One hidden turn or mirror swaps the rows below in pairs. Which row is each named row swapped with?
The rows were stretched afterwards, more along some directions than others.
Gal: [  2   1  -2  -2 -12   8   6 -14   5 -10  -8  -5   3   4  -5   6  -9  -3]
biv: [ -4  -1   5  -6  22 -15 -11   9  -8   1   6   5   2  -6  -3  -6   2   1]
Kile: [  7  -7   3   2  19 -11  -6  -8  -5  -4  -2   4  -9  -2  -1  -3  -3   5]
Barov: [ -8  12  -1  14  22 -12  -7   3 -11  -6  12   5   5  -9  -6  -1  13   7]
fuvu: [ -8   2  -8   2   1   3   6  -7 -12 -11   7  -7   9   3  -6  21  13   3]
sisum: [ -9  -1   2 -12  23  -4  -6 -12  -4   8   4   7 -17 -10  -6  -2  -6  -6]
Miz: [ -4  -1   0   5  25 -16  -9  10  -1   3   6  11  -7  -3  -5  -8  -1   2]
pona: [  1   1  -5   7  23 -13  -3  -8  -5 -13   7   4  -1  -9  -1   2   4  -1]
Vonu: [ -9   5   4  19  14 -13  -9  12 -14   0  10   4   4  -3  -9  -7  18   6]
Fivi: [-12  18  -6   0  -4  -3  -7  -2 -12  -6   6  -7   8  10  -5  -5   9   0]
gof: [  6 -11  -8   3   6  -7   4  -3  -3  -7  -2  -9   8  -6   1   2   3  14]
badit: [ -3  -1  -1 -13  12  -1  -7  -5   3   5   0   4  -5 -10  -1  -3  -2  -3]
zagi: [  6  -6   0   3   9   3   6  -1   5 -12  -2   2  -6   3  -3   6 -12  -2]
Bot: [-10   4   5 -16  10  -6 -11  -1  -6   4   5  -6  -5   1 -10  -5  -5   0]
Fevuv: [  4 -10   7   2   5   4   1  -4  -2  -1  -2  -1   2 -11  -1  10  -2  -1]
zopun: [-14   5 -10  17  16  -6   1  12   0  -8  -2   6   9   7  -7  -7   4   4]
Lil: [ 0 -2 -4 -2  7  4 -3  0  1  2  1  0 -5 -5  3 -6  6  5]
sido: [-17  11  -2  28  10  -4   1   5 -15 -11  11   0  10   1 -13   5  15   1]
Benat: [ -3  -1  -3 -13  -3  -5  -3  -6  -8   0  -2  -9   4   7  -6  -2  -3   0]
Debu: [ -7   6  14  -3  12 -12 -19   4  -4   5   5   6  -6  -4 -10 -12   5   4]
lel: [ 0  1  8 17 -2 -4 -3 -8 -2 -7 -4 -1  0 -1 -8  4 -6 -2]
Zuseg: [ -9  14  -4  -5  10 -13 -14  -3  -7  -2   5  -4 -10   9  -9 -16   5   2]
Tukir: [-11   7  -3  23   9  -6  -2   5 -11  -9   1  -4  11   3  -7  -3   5   6]
lud: [ -5   4  -1  11   7 -12  -6   8  -4 -10  10   1   4  -5  -4  -1  12  12]
falin: [-13   5  -2  12   3  -9  -1  -7  -2 -11   6  -6   9  -6  -7  -5   9   2]
deg: [ -6   5   4  -8   9 -13 -20   8  -1   9  12   1  -1  -3  -5 -12  11   9]
kepi: [-10   1 -10   9  10  -3  -4   0  -8  -4   9 -12   0  -4  -9   0  12   3]
nug: [  2   3   6  16  -1  -3  -2  -3  -5 -21   6  -9  17   0  -3   3  17  15]
Vor: [  2  -8   6   5   5  -8  -6 -16  -3  -3  -2  -6  -4  -8 -10   3  -3  -3]
Mab: [ -8   2 -11  13  22  -9  10  -3  -5 -18  11   4   2  -1  -4   7  -1  -6]
fotu: [ 4 -5  3 22  6  1 -5 -5  7 -4 -1  0  2 -9 -7  2  1  3]
Vusu: [10  0  3 10  9 -6 -8 -4 -2 -8 -2  4  2 -3  2  0  6  3]
zenit: [  3   2  -8   9   1  -7   4 -21  -6 -20  -2  -5   6  -5  -2  12   1   2]
Kulap: [ -3 -12  -1  -3  17 -11   2   0  -6  -7   6  -5   4 -12  -9   6   2   6]
dele: [  0   3  -2  13  -3  -3   3 -22   2 -13  -5  -3  -8  -2  -9   6  -7  -5]
Raka: [ -8  19  -2  13   4  -7  -8  -3  -5 -10   1   4   3  10  -9  -9   2  -6]
Vomel: [ -8   1   3  19   1   8   5  -5  -8 -12   1   1   2   5  -9   4   0  -1]
Fego: [-8  1 -8  2  9 10  7 10 -2 -2  6  0 -1  7 -1 -3  5  2]
gegi: [ -7  12  -6   3   6  -2  -7   0  -5  -5  -1  -1   2   4  -3 -12   8   7]
zozi: [  0   8  -2  -5  -4  -5 -10   1  -1  -2   3   1   3   0  -2 -18  10  10]
zeto: [  6   7  -4  27   6  -8   0 -18  -2 -21   0   2   7  -8  -9  -1   4  -2]
gesu: [ -2  -6  -2  -2  15   1  -2   0  -3   8   6  -2 -10  -4  -7   5   1  -2]
pava: [  3   2  -3  16  -6   7  10 -10   6 -22  -9  -2  13   0  -3   9 -10   2]
tege: [ -8  -6  -7  -2   5  -8   6   7  -7 -11   5  -9  12   1  -6   4   4  11]
vam: [-18   3  -4  -9  16  -9  -2  -3 -12  -8  11   0  -1   3 -11  -3  -3  -3]
vele: [ -6  -1  -1  -7   2  -4   4  -4 -11 -11   6 -11  11  -4  -5  15   2  10]
Ruba: [ -4   9   8  20   7   0  -1  -3   0 -11  -3  12   6  -1 -11   3  -6  -4]
papuf: [-18  11  -7  -4  15  -5  -6   1  -7   8  10   2 -17   6  -9 -10  -2 -15]

dele swaps with Zuseg
zopun swaps with fuvu
Raka swaps with Gal
sido swaps with tege
papuf swaps with zagi

One hidden turn or mirror swaps the rows below in pairs. Which row is each named row swapped with?
The rows were stretched afterwards, more along some directions than others.
nivab: [ 3  3 17 16 -2 15 -8 -6 -2  0  6  7 13  2 -6  0 -2  4 11  1 -6]
levod: [  0   6   3  13  14   3  -3   3  10   4 -16  -2  -1   5  11  12   0  10
  -5  -1  13]
fosel: [ -1 -22   8   0  -2  12 -17   3  16   2  -3  -7   3  -6  -9   2   4   0
  -3   0  -2]
Murum: [-2  5 11 10  4 22 -1  4 16  9 -7 -2 -2  8  7  8 -7 10 -4  5 -1]
todeb: [ -3 -23   9   2  -7  12 -16   3  21   1  -5  -9   3  -8 -10   4   4   1
   2   0  -2]
diz: [ -8  -6  11   2   5  24 -12  -1   5   4  -8  -9   5  12  -9   7  -4  -4
   1   0   3]
bugi: [ 1 -7 -7 -1  2 -8 -6  5  2 -4 -5  3  2  4 -7 -6  5 -3  1  2  7]
tefaf: [ 0 11  3 10  1  5 10  1 -9  0  2  8  5  2 13 -6 -5  8  5 10 -9]
rad: [  1   8   8   8   7  16  -2 -12   2  -6   6   8   5  -4   2  -1  -8  17
   2   9  -5]
tunum: [  3  -2   4  -1  -2  -1   7   6   3   2   6  11  -3   3   6 -14   2   1
  -3  13 -10]
Buzu: [  7 -15   9   6  12  14  -7   1  17  13  -6   6   5   2   3  -2  -1   9
  -8  11   5]
Gulo: [ -1  -3  -4   4   6   3   5  -6   9   2  -7   1   4   0  18   6 -12   3
  -9   0   7]
Gumav: [ -2 -17  -7  -7  -9   0  -9   9  11  -1  -3  -6   1  -4  -6   1  10  -3
  -3 -13   2]
gezab: [ 9  0 -7 -1 13  0 10 -4  5 -6 -3 17  4  8 -3 -1 -4 -7  0 16 11]
Lufo: [ -7  -5  15   9   2  23   0   9   9  20  -4 -12   2   0   5   1  -3  11
  -8  -4   3]
nomit: [  0   1   4   7   8  17  -1  -5   7  -8   4   6   8  -1   1  -3 -10  16
  -2   4  -3]
fefa: [  3   5  -3   5  -3  -7  -1   6   6  -1  -2  -2 -15   5   5   2   0   6
  -4   3  -2]
Fop: [ 7  2 -6 -1 13  0 13 -5  3 -7 -3 15  3 10 -3  1 -3 -7 -1 13 13]
Gir: [ 5  2 -3 -1 10  6  5 -2  4  3 -4 10  4  4  1 -3  0 -4  3 15  9]
pud: [ -2  -1   3   7   6   8   5  -9   4   1  -6   3   7  -3  18   2 -13   5
  -4   6   5]
Gok: [ -2  -5  19   6   3  22   5  -1  -6   4   5   3   0  -5  -1 -10  -3   5
  -4   3  -5]
masi: [ -2   3  -3   2 -12  -3  -2   5   6  -1   1  -7 -14   2   5  -3   0   5
  -1   1  -7]
Vov: [ -5   5   7   4  -6   7 -14  -7   2  -7   3  -1  13   1  -7   2  -2  -1
  15  -1  -9]
tofe: [  0  -4  21  11  18  16  -8   4  10  12 -16  -3  -1  11  -1   3  -1  -5
  -3  11   7]
funom: [ 1  1 20 12 13 12 -2 -8  6  4 -9  1 -2 11 -5  2 -4 -6  1 14  8]
gekav: [  2   4  13  14  -2  11 -11  -7  -2  -3   6   3  13  -2  -4  -1  -4   4
  13   4  -8]
tus: [  3  11  16  13  -2  16  -3   0  -1   7   2   8  -3   6  -5  -6   4   9
   9  18 -12]
Tem: [ -1  -5   6   7   8  16  -1  -2  19   9  -8  -1   1   0  15   7 -12   5
 -10   4   6]
kaduz: [ -4   6  -9  -7  -2  -9  -5  -5   2 -11  -4   0  11   7  -2   7  -2  -8
   9  -2   0]
bar: [ -1   1  -8  -6 -14  -7   5   3  -7  -2   6   3   1   2   1  -1  12  -5
   4 -15  -1]
gager: [ -2  -3  -9  -9 -16  -4   2   6  -2  -3   5  -1   5  -1  -1  -1  11  -4
   3 -17  -2]
daro: [  1 -24  11   2  -2  15 -18   3  19   6  -8 -10   2  -6 -10   1   5   1
  -3   2   1]
dok: [ -6   4 -11  -9  -6 -12  -6  -5   2  -9  -1   0   7   3  -2   7  -1  -8
   6  -6  -3]
gime: [  0   2  15  13  -7  13 -12  -5   0  -3   5   1  13  -2  -4  -1  -1   4
  13  -1  -9]
rupi: [ -7  -5  12   6   2  18   7  11   5  16   1  -7   2   5   3  -1  -6   4
 -10   0   2]
Povag: [ -8   4  -8  -7  -5  -8  -4  -4   6 -13  -4   0  12   4  -5  10  -2  -6
  11  -7  -2]
sok: [ -2  17  -7   3   2  -2  13   1  -6  -7   5   4   6   7   8   5 -14  -3
   4   1   9]
Pul: [-2 -7  9 -1 -2 10 10 11  3  8  5  1  1 10 -2 -7 -3 -3 -8  5 -3]
kog: [ -1  -3  22   9  14  13  -6  -5  10   8 -12  -4  -2  10  -4   3  -2  -7
  -1  11   9]
tavu: [ -3   5   2   8   3   6  12  -3  -7   2   1   7   5   0  16  -4 -10   6
  -2   8  -4]
dav: [ -3  -4  -9 -11 -12  -3   2   5  -2   0   5  -3   1  -2  -1  -1  10  -5
  -1 -16  -1]
zof: [ 4  6  7 10  1 -1  1  2  6  0 -3  9 -4 -3 12 -8  3 14  1 11 -5]
dumed: [ -2  14  16   8   6  11   1 -19  -4  -4   0   3   6   3  -1   3  -6   4
   6   9   2]
Voka: [  1  -6  10   0  -5   9   6   5   2   6  10   5   0   5  -3 -14  -1   1
  -4  11 -11]
Fakom: [11  1 -5  5  6 -7 10  1  3 -6 -3  9 -4  8 -2  4 -3 -2 -6  9  8]
kaz: [11  0 -2  1 12  1 12 -5  4 -2 -6 16  6 10 -2  2 -3 -6  0 14 13]
nofu: [  2   1  25  11  12  12  -3  -8   6   6 -11   0   3  11  -2   3  -2  -5
   4  13   9]
ranu: [ 3 -2  5  2  0  0 -4  1  5 10 -6  2 -5  9 10 -2  3 -1 -1 11 -5]

Fakom swaps with dumed
zof swaps with Murum
Vov swaps with Gumav
funom swaps with Fop
sok swaps with Gok

